W =
[[110 143 120 141 115 107 145 133 152]
 [107 124 150 109 109 149 120 136 108]
 [108 146 149 106 106 139 140 150 121]
 [108 143 115 141 118 105 147 128 147]
 [125 108 147 119 127 148 110 123 106]
 [143 120 105 135 125 105 125 125 145]
 [149 106 107 122 143 123 106 142 113]
 [127 108 139 109 122 149 110 129 106]
 [107 150 152 147 135 137 150 111 136]
 [141 137 110 146 144 111 142 109 141]
 [149 120 106 145 149 118 122 109 134]
 [108 145 150 108 105 136 140 147 123]
 [147 122 105 150 149 123 126 108 131]
 [148 120 107 146 150 126 127 109 132]
 [148 106 117 119 147 149 109 131 105]]
Rows and columns are counted from 0.
(0, 0): 110
(1, 0): 107
(12, 7): 108
(10, 3): 145
(0, 6): 145
(8, 2): 152
(10, 7): 109
(14, 8): 105
(6, 4): 143
(5, 8): 145
(5, 1): 120
(8, 1): 150
(1, 6): 120
(13, 2): 107
(8, 3): 147
(4, 6): 110
(14, 2): 117
(13, 8): 132
(7, 5): 149
(12, 3): 150
(14, 6): 109
(7, 2): 139
(4, 3): 119
(11, 6): 140
(4, 1): 108
(11, 2): 150
(8, 6): 150
(6, 3): 122
(10, 8): 134
(12, 6): 126
(0, 3): 141
(1, 4): 109
(13, 6): 127
(1, 3): 109

X =
[[134 137 137 141 115 112 148 114 113 123 148 107 144]
 [133 109 118 111 138 137 113 147 121 142 110 148 112]
 [106 146 110 113 125 130 108 138 148 135 117 143 107]
 [131 122 110 112 111 109 141 149 110 145 119 144 132]
 [120 140 122 131 112 103 144 132 119 145 145 124 125]
 [105 146 112 117 117 123 108 132 145 136 119 135 111]]
Rows and columns are counted from 0.
(0, 0): 134
(0, 3): 141
(2, 1): 146
(2, 12): 107
(5, 3): 117
(3, 9): 145
(3, 2): 110
(5, 7): 132
(3, 7): 149
(0, 8): 113
(1, 4): 138
(3, 3): 112
(4, 1): 140
(0, 2): 137
(4, 10): 145
(1, 6): 113
(4, 7): 132
(5, 5): 123
(4, 12): 125
(5, 6): 108
(2, 3): 113
(5, 2): 112
(1, 0): 133
(0, 5): 112

B =
[[134 108 139 155 117 115 146 135 132 121 112 107]
 [105 134 130 120 151 144 121 135 108 139 141 130]
 [111 148 112 113 139 151 132 116 114 120 125 126]
 [128 120 129 143 122 127 145 128 127 117 113 110]
 [127 108 151 145 133 116 126 149 127 141 135 123]
 [152 122 125 135 104 112 134 120 149 117 115 127]
 [107 142 124 109 151 145 114 129 110 139 145 139]
 [126 124 139 126 137 123 113 140 127 145 145 140]
 [126 150 115 100 135 139 111 117 127 133 141 150]]
Rows and columns are counted from 0.
(0, 0): 134
(8, 2): 115
(6, 8): 110
(8, 0): 126
(2, 6): 132
(7, 6): 113
(2, 2): 112
(7, 7): 140
(0, 4): 117
(0, 3): 155
(4, 2): 151
(1, 0): 105
(6, 1): 142
(4, 9): 141
(5, 9): 117
(2, 3): 113
(2, 9): 120
(0, 11): 107
(2, 4): 139
(1, 10): 141
(0, 9): 121
(3, 7): 128
(6, 10): 145
(6, 4): 151
(4, 10): 135
(3, 10): 113
(5, 6): 134
(6, 0): 107
(7, 0): 126
(1, 2): 130
(1, 7): 135
(0, 8): 132
(4, 5): 116

a =
[[141 117 134 129 141 120 121 148 131 129]
 [124 139 112 127 123 131 125 114 134 139]
 [113 138 135 122 116 129 130 149 129 117]
 [121 127 145 120 129 121 129 145 122 116]
 [117 141 128 132 106 132 144 126 122 113]
 [112 144 131 129 108 129 137 142 127 112]
 [123 124 141 122 127 129 130 142 123 118]
 [119 145 131 127 105 129 141 134 126 108]
 [137 112 123 135 147 127 122 111 126 145]
 [117 142 118 123 120 133 127 109 130 135]
 [114 129 136 124 122 133 129 146 127 121]
 [139 116 131 126 146 125 114 139 135 139]
 [135 111 126 130 150 129 114 130 132 148]
 [143 120 134 121 145 119 115 141 136 134]
 [138 110 124 133 148 129 120 113 128 146]]
a[0][0] -> 141
a[1][3] -> 127
a[:, 5] -> [120, 131, 129, 121, 132, 129, 129, 129, 127, 133, 133, 125, 129, 119, 129]
a[14] -> [138, 110, 124, 133, 148, 129, 120, 113, 128, 146]
a[13] -> [143, 120, 134, 121, 145, 119, 115, 141, 136, 134]
a[13][8] -> 136
a[13][0] -> 143
a[1][4] -> 123
a[12] -> [135, 111, 126, 130, 150, 129, 114, 130, 132, 148]
a[7][0] -> 119
a[4][3] -> 132
a[4][1] -> 141
a[0][6] -> 121
a[9][1] -> 142
a[2][2] -> 135
a[4][4] -> 106
a[13][2] -> 134
a[14][9] -> 146
a[9][8] -> 130
a[14][5] -> 129
a[7][1] -> 145
a[3][9] -> 116
a[6] -> [123, 124, 141, 122, 127, 129, 130, 142, 123, 118]
a[8][7] -> 111
a[13][5] -> 119
a[3][4] -> 129
a[1][7] -> 114
a[0][7] -> 148
a[10][1] -> 129
a[10][8] -> 127
a[5][8] -> 127
a[:, 1] -> [117, 139, 138, 127, 141, 144, 124, 145, 112, 142, 129, 116, 111, 120, 110]
a[0] -> [141, 117, 134, 129, 141, 120, 121, 148, 131, 129]
a[9][4] -> 120
a[8] -> [137, 112, 123, 135, 147, 127, 122, 111, 126, 145]
